[[-4.57  5.40 -3.66 -5.44 -3.49]
 [ 1.21 -1.61  0.27  1.50  1.99]
 [ 0.69 -0.22 -0.93  0.11  0.60]
 [ 2.50 -2.27  0.48  2.53  1.60]
 [-4.16  3.80 -0.69 -4.03 -3.11]
 [-1.17  0.95 -1.02 -0.42  0.21]]
:
[[-4.57  5.40 -3.66 -5.44 -3.49]
 [-4.16  3.80 -0.69 -4.03 -3.11]
 [-1.17  0.95 -1.02 -0.42  0.21]
 [ 0.69 -0.22 -0.93  0.11  0.60]
 [ 1.21 -1.61  0.27  1.50  1.99]
 [ 2.50 -2.27  0.48  2.53  1.60]]

[[ 4.15  4.99 -0.35 -3.37  3.62  1.24 -0.18 -0.05 -0.45  2.58 -4.20  1.15]
 [ 5.31  6.43  3.74 -0.75  3.12  1.46  3.12  2.72  2.61 -0.63 -2.87  3.61]
 [ 2.59  3.76  6.28  3.37  0.95  2.10  3.28  4.95  2.64 -4.20  2.12  2.30]
 [-3.44 -3.58  1.96  4.23 -2.71  0.24  0.05  1.65  0.00 -3.43  5.10 -1.52]
 [ 2.87  4.98  0.67 -1.43  4.54  3.86 -2.38  1.87 -3.12  1.52 -0.99 -1.72]
 [ 0.77  3.50  0.07 -0.24  4.52  5.46 -5.20  2.30 -6.17  1.43  1.59 -5.01]
 [ 1.91  0.49  3.69  1.51 -2.43 -3.15  6.53  1.03  6.93 -3.16 -1.11  6.11]
 [ 2.97  5.12  6.32  3.17  2.64  4.03  1.58  5.66  0.60 -3.65  2.50  0.65]]
:
[[-3.44 -3.58  1.96  4.23 -2.71  0.24  0.05  1.65  0.00 -3.43  5.10 -1.52]
 [ 0.77  3.50  0.07 -0.24  4.52  5.46 -5.20  2.30 -6.17  1.43  1.59 -5.01]
 [ 1.91  0.49  3.69  1.51 -2.43 -3.15  6.53  1.03  6.93 -3.16 -1.11  6.11]
 [ 2.59  3.76  6.28  3.37  0.95  2.10  3.28  4.95  2.64 -4.20  2.12  2.30]
 [ 2.87  4.98  0.67 -1.43  4.54  3.86 -2.38  1.87 -3.12  1.52 -0.99 -1.72]
 [ 2.97  5.12  6.32  3.17  2.64  4.03  1.58  5.66  0.60 -3.65  2.50  0.65]
 [ 4.15  4.99 -0.35 -3.37  3.62  1.24 -0.18 -0.05 -0.45  2.58 -4.20  1.15]
 [ 5.31  6.43  3.74 -0.75  3.12  1.46  3.12  2.72  2.61 -0.63 -2.87  3.61]]

[[ 4.72 -3.48  0.76 -5.01  2.97  1.92  3.33  2.05 -2.99 -3.68 -2.80 -0.11
  -0.97]
 [-5.48  0.90 -3.22  2.43 -4.12 -0.82  2.91 -5.11  3.64  4.85  4.53  2.11
   0.91]
 [ 1.22 -3.64 -0.82 -3.77  0.15  2.54  5.51 -1.33 -1.91 -0.70  1.41  1.94
   0.90]
 [-5.94  1.83 -3.01  3.71 -4.36 -1.20  2.25 -4.99  4.27  5.65  5.02  2.09
   1.03]
 [ 2.06  1.88  0.13  0.39  1.81 -2.57 -3.07  2.13  1.42 -1.84 -4.97 -3.01
  -3.28]]
:
[[-5.94  1.83 -3.01  3.71 -4.36 -1.20  2.25 -4.99  4.27  5.65  5.02  2.09
   1.03]
 [-5.48  0.90 -3.22  2.43 -4.12 -0.82  2.91 -5.11  3.64  4.85  4.53  2.11
   0.91]
 [ 1.22 -3.64 -0.82 -3.77  0.15  2.54  5.51 -1.33 -1.91 -0.70  1.41  1.94
   0.90]
 [ 2.06  1.88  0.13  0.39  1.81 -2.57 -3.07  2.13  1.42 -1.84 -4.97 -3.01
  -3.28]
 [ 4.72 -3.48  0.76 -5.01  2.97  1.92  3.33  2.05 -2.99 -3.68 -2.80 -0.11
  -0.97]]

[[-0.62 -3.61 -0.74 -0.57 -3.77 -5.12  2.63 -4.58  3.84]
 [ 0.29  2.82  1.03 -0.18  3.13  4.37 -4.66  4.61 -4.35]
 [-4.17 -4.08 -2.31  1.07 -0.67  2.28 -3.52 -1.82 -3.48]]
:
[[-4.17 -4.08 -2.31  1.07 -0.67  2.28 -3.52 -1.82 -3.48]
 [-0.62 -3.61 -0.74 -0.57 -3.77 -5.12  2.63 -4.58  3.84]
 [ 0.29  2.82  1.03 -0.18  3.13  4.37 -4.66  4.61 -4.35]]

[[ 0.59 -1.50 -2.27  4.40]
 [-3.72  3.24 -2.05  3.50]
 [-5.19  3.23  2.89  2.38]]
:
[[-5.19  3.23  2.89  2.38]
 [-3.72  3.24 -2.05  3.50]
 [ 0.59 -1.50 -2.27  4.40]]

[[-0.96 -0.73  0.94]
 [ 0.54 -0.21 -2.93]
 [-0.57 -0.09 -4.61]
 [ 0.09  0.22 -1.99]
 [ 0.65  0.64  2.60]
 [-0.54 -0.27  3.61]
 [-0.16  0.11 -5.61]
 [ 0.67 -0.07 -2.98]
 [ 0.30 -0.63 -5.07]
 [ 0.18  0.55  4.35]]
:
[[-0.96 -0.73  0.94]
 [-0.57 -0.09 -4.61]
 [-0.54 -0.27  3.61]
 [-0.16  0.11 -5.61]
 [ 0.09  0.22 -1.99]
 [ 0.18  0.55  4.35]
 [ 0.30 -0.63 -5.07]
 [ 0.54 -0.21 -2.93]
 [ 0.65  0.64  2.60]
 [ 0.67 -0.07 -2.98]]

[[-1.93  3.09]
 [ 3.92  0.59]
 [-0.45 -2.78]
 [ 0.86 -0.21]
 [ 3.35 -0.95]
 [ 1.32 -5.08]]
:
[[-1.93  3.09]
 [-0.45 -2.78]
 [ 0.86 -0.21]
 [ 1.32 -5.08]
 [ 3.35 -0.95]
 [ 3.92  0.59]]

[[ 3.36 -2.91  4.08  0.89 -1.57 -2.91 -1.59  3.27 -0.75  0.75  1.11]
 [ 5.20 -4.46 -2.39 -1.79  2.89 -0.68 -1.45  3.23  3.28 -3.38 -2.86]
 [-0.27  2.14 -1.30  0.65  0.31 -2.35  0.56 -2.36 -0.18  0.32  1.29]
 [-2.50 -2.77 -1.44  0.14 -3.59  2.33 -4.89  5.30  0.10  4.94  2.14]
 [ 2.02 -0.90  0.88 -1.35  3.24  0.15 -0.68 -0.79  0.00  1.25  1.27]
 [ 0.23 -0.69  5.16 -0.10 -0.09  1.87  1.74  0.28 -1.59 -0.83 -1.17]
 [ 0.16  1.93 -2.18  0.56  0.40 -2.43  1.16 -2.21  0.56 -1.50 -0.11]]
:
[[-2.50 -2.77 -1.44  0.14 -3.59  2.33 -4.89  5.30  0.10  4.94  2.14]
 [-0.27  2.14 -1.30  0.65  0.31 -2.35  0.56 -2.36 -0.18  0.32  1.29]
 [ 0.16  1.93 -2.18  0.56  0.40 -2.43  1.16 -2.21  0.56 -1.50 -0.11]
 [ 0.23 -0.69  5.16 -0.10 -0.09  1.87  1.74  0.28 -1.59 -0.83 -1.17]
 [ 2.02 -0.90  0.88 -1.35  3.24  0.15 -0.68 -0.79  0.00  1.25  1.27]
 [ 3.36 -2.91  4.08  0.89 -1.57 -2.91 -1.59  3.27 -0.75  0.75  1.11]
 [ 5.20 -4.46 -2.39 -1.79  2.89 -0.68 -1.45  3.23  3.28 -3.38 -2.86]]
